In the data rows, zero lies at 4.5, halfway between 4 and 5.
Here are some points, each followed by its number:
[2 9 6 6 2 6 6 9 7 5 5 5 6 7 7 7 7 6 6 3 3 6 4 4] 0
[6 7 6 5 6 6 6 6 6 4 4 4 6 7 6 6 7 4 3 6 9 4 3 4] 1
[3 2 2 3 2 2 2 3 4 4 3 4 4 2 2 2 1 5 8 4 1 3 9 6] 2
[2 9 7 7 2 6 7 6 4 6 6 6 3 6 8 6 6 6 6 3 3 6 6 4] 3
[8 3 4 4 9 4 4 4 4 5 4 5 5 4 4 4 4 4 2 6 9 4 3 4] 4
[2 9 6 6 2 6 6 9 6 5 5 5 6 7 7 7 7 6 6 4 3 6 4 4] 5
[2 2 2 2 2 2 2 3 3 3 3 4 3 3 3 3 3 4 7 3 3 3 9 9] 6
[9 3 4 4 9 4 4 4 5 5 4 5 5 4 4 4 4 3 2 6 7 4 3 4] 7
[3 2 2 2 2 3 3 2 3 4 3 4 4 2 3 2 1 5 8 4 0 3 6 3] 8
[7 8 7 5 7 6 5 7 6 5 5 4 6 7 6 6 8 4 3 6 6 5 3 4] 9
[3 2 2 3 2 2 2 3 4 4 3 4 4 2 3 2 2 5 8 3 1 3 9 6] 10
[3 2 3 2 2 3 3 3 3 4 4 4 2 1 3 3 1 4 0 2 0 3 0 0] 11
[8 3 4 4 9 4 4 4 4 5 4 5 5 4 4 4 4 4 2 6 9 4 3 4] 12
[6 4 5 6 9 5 5 5 5 4 4 3 5 5 5 5 5 3 2 6 9 5 3 4] 13
[3 2 3 2 2 3 3 3 3 4 4 3 2 1 3 3 1 0 0 2 0 3 0 0] 14
[3 2 2 2 2 3 2 2 3 4 4 4 3 2 3 2 1 5 7 3 0 3 4 0] 15
[3 9 6 6 2 6 6 9 6 5 5 5 7 7 7 8 8 5 5 6 3 5 4 4] 16
[2 9 7 6 2 6 6 9 6 5 5 5 5 7 7 7 7 6 6 3 3 6 4 4] 17
[6 6 6 5 6 6 6 6 6 4 4 4 6 6 6 6 7 4 3 6 9 4 3 4] 18
[6 4 4 5 9 5 5 4 5 4 5 3 5 5 4 5 5 3 2 6 8 5 3 4] 19
[2 2 6 7 2 7 7 2 3 7 7 7 3 3 2 3 3 7 8 3 3 7 7 4] 20
[7 8 7 5 7 6 5 8 6 5 5 5 6 8 6 7 8 5 3 7 4 5 3 3] 21
[5 5 6 5 5 6 6 5 6 4 4 3 6 6 6 6 6 3 3 6 9 5 3 4] 22
[5 5 6 5 5 6 6 5 6 4 4 4 6 6 6 6 6 3 3 6 9 4 3 4] 23
[3 2 3 1 3 4 2 3 4 1 1 0 2 1 4 3 1 0 0 2 0 2 0 0] 24
[9 3 4 4 9 4 4 4 5 5 4 4 5 4 4 4 4 4 2 6 6 4 3 4] 25
[6 7 6 5 6 6 6 6 6 4 4 4 6 6 6 6 7 4 3 6 9 4 3 4] 26
[2 9 6 6 2 6 6 9 6 5 5 5 6 7 7 8 8 5 5 5 3 6 4 4] 27
[5 5 5 5 5 6 6 5 6 4 4 3 6 6 5 6 6 3 3 6 9 5 3 4] 28
[6 8 7 5 3 5 5 8 6 5 5 5 7 8 6 7 8 5 4 7 2 5 3 3] 29
New points follow, each followed by the number of its nearest point above.
[2 2 7 7 2 7 7 2 3 7 7 7 3 6 2 3 4 7 7 3 3 7 7 4] 20
[2 3 2 3 1 2 2 3 4 4 3 4 4 2 3 3 3 4 7 3 3 3 9 9] 6
[2 2 2 7 2 3 4 2 3 7 7 7 3 3 3 3 3 8 8 3 3 7 8 5] 20
[2 2 3 6 2 2 3 2 3 7 7 7 3 3 3 3 3 8 8 3 3 7 8 6] 20
[3 2 3 2 3 4 3 3 3 4 4 1 2 1 3 3 1 0 0 2 0 3 0 0] 14
[7 8 7 5 7 6 5 8 6 5 5 5 6 8 6 7 8 5 4 7 3 5 3 3] 21
[3 2 2 2 2 3 3 3 3 4 4 4 3 2 3 2 1 5 6 3 0 3 3 0] 15
[2 2 3 2 2 2 2 3 3 3 3 4 3 3 3 3 3 4 6 3 3 2 9 9] 6
[2 9 7 7 2 7 7 6 3 6 6 6 3 6 8 6 6 6 6 3 3 7 6 4] 3
[2 7 7 7 2 7 7 4 3 6 6 6 3 6 7 6 6 7 7 3 3 7 7 4] 3
[2 2 4 7 2 6 7 2 3 7 7 7 3 3 3 3 3 8 8 3 3 7 8 5] 20
[2 2 3 2 2 2 2 3 3 3 3 4 3 3 3 3 3 4 7 3 3 3 9 9] 6
[2 2 2 2 2 2 2 3 3 3 3 4 3 3 3 3 3 4 7 3 3 3 9 9] 6
[2 3 2 2 2 2 2 3 3 4 3 4 4 2 3 3 3 4 7 3 3 3 9 9] 6
[5 5 6 5 5 6 6 5 6 4 4 4 6 6 6 6 6 3 3 6 9 4 3 4] 23
[5 5 5 5 5 6 6 5 6 4 4 3 6 6 5 6 6 3 3 6 9 5 3 4] 28
[2 2 7 7 2 7 7 2 3 7 7 7 3 5 3 3 3 7 7 3 3 7 7 4] 20
[2 2 3 2 2 2 2 3 3 3 3 4 3 3 3 3 3 5 8 3 3 2 9 9] 6
[2 2 3 7 2 5 7 2 3 7 7 7 3 3 3 3 3 8 8 3 3 7 8 5] 20
[2 8 7 7 2 7 7 5 3 6 6 6 3 6 8 6 6 7 7 3 3 7 6 4] 3
[3 2 3 1 3 4 2 3 3 1 3 0 2 1 4 3 1 0 0 2 0 3 0 0] 24
[2 2 2 2 2 2 2 3 3 3 3 4 3 3 3 3 3 4 7 3 3 3 9 9] 6
[2 3 2 2 1 2 2 3 3 3 3 4 3 3 3 3 3 4 7 3 3 3 9 9] 6
[6 4 5 6 9 5 5 5 5 4 4 3 5 5 5 5 5 3 2 6 9 5 3 4] 13
[2 3 2 2 2 2 2 3 3 3 3 4 4 2 3 3 2 4 7 3 3 3 9 9] 6
[7 7 7 5 7 6 6 7 6 4 5 4 6 7 6 6 7 4 3 6 7 5 3 4] 9
[2 2 7 7 2 7 7 2 3 7 7 7 3 7 3 5 6 7 7 3 3 7 7 4] 20
[6 4 5 6 9 5 5 5 5 4 4 3 5 5 5 5 5 3 2 6 9 5 3 4] 13
[2 9 7 7 2 6 7 7 5 6 6 6 3 6 8 6 6 6 6 3 3 6 6 4] 3
[3 2 3 2 2 3 3 3 3 4 4 4 2 1 3 3 1 5 2 2 0 3 0 0] 11
[2 6 7 7 2 6 7 3 3 6 6 7 3 6 7 6 6 7 7 3 3 7 7 4] 3
[2 2 7 7 2 6 7 2 3 6 7 7 3 7 5 6 6 7 7 3 3 7 7 4] 20
[2 3 2 2 1 2 2 3 3 3 3 4 4 2 3 3 3 4 7 3 3 3 9 9] 6
[2 2 7 7 2 7 7 2 3 7 7 7 3 7 2 4 6 7 7 3 3 7 7 4] 20
[2 2 3 7 2 3 6 2 3 7 7 7 3 3 3 3 3 8 8 3 3 7 8 5] 20
[5 8 7 5 2 5 5 8 6 5 5 5 7 8 6 7 8 5 4 7 2 5 4 4] 29
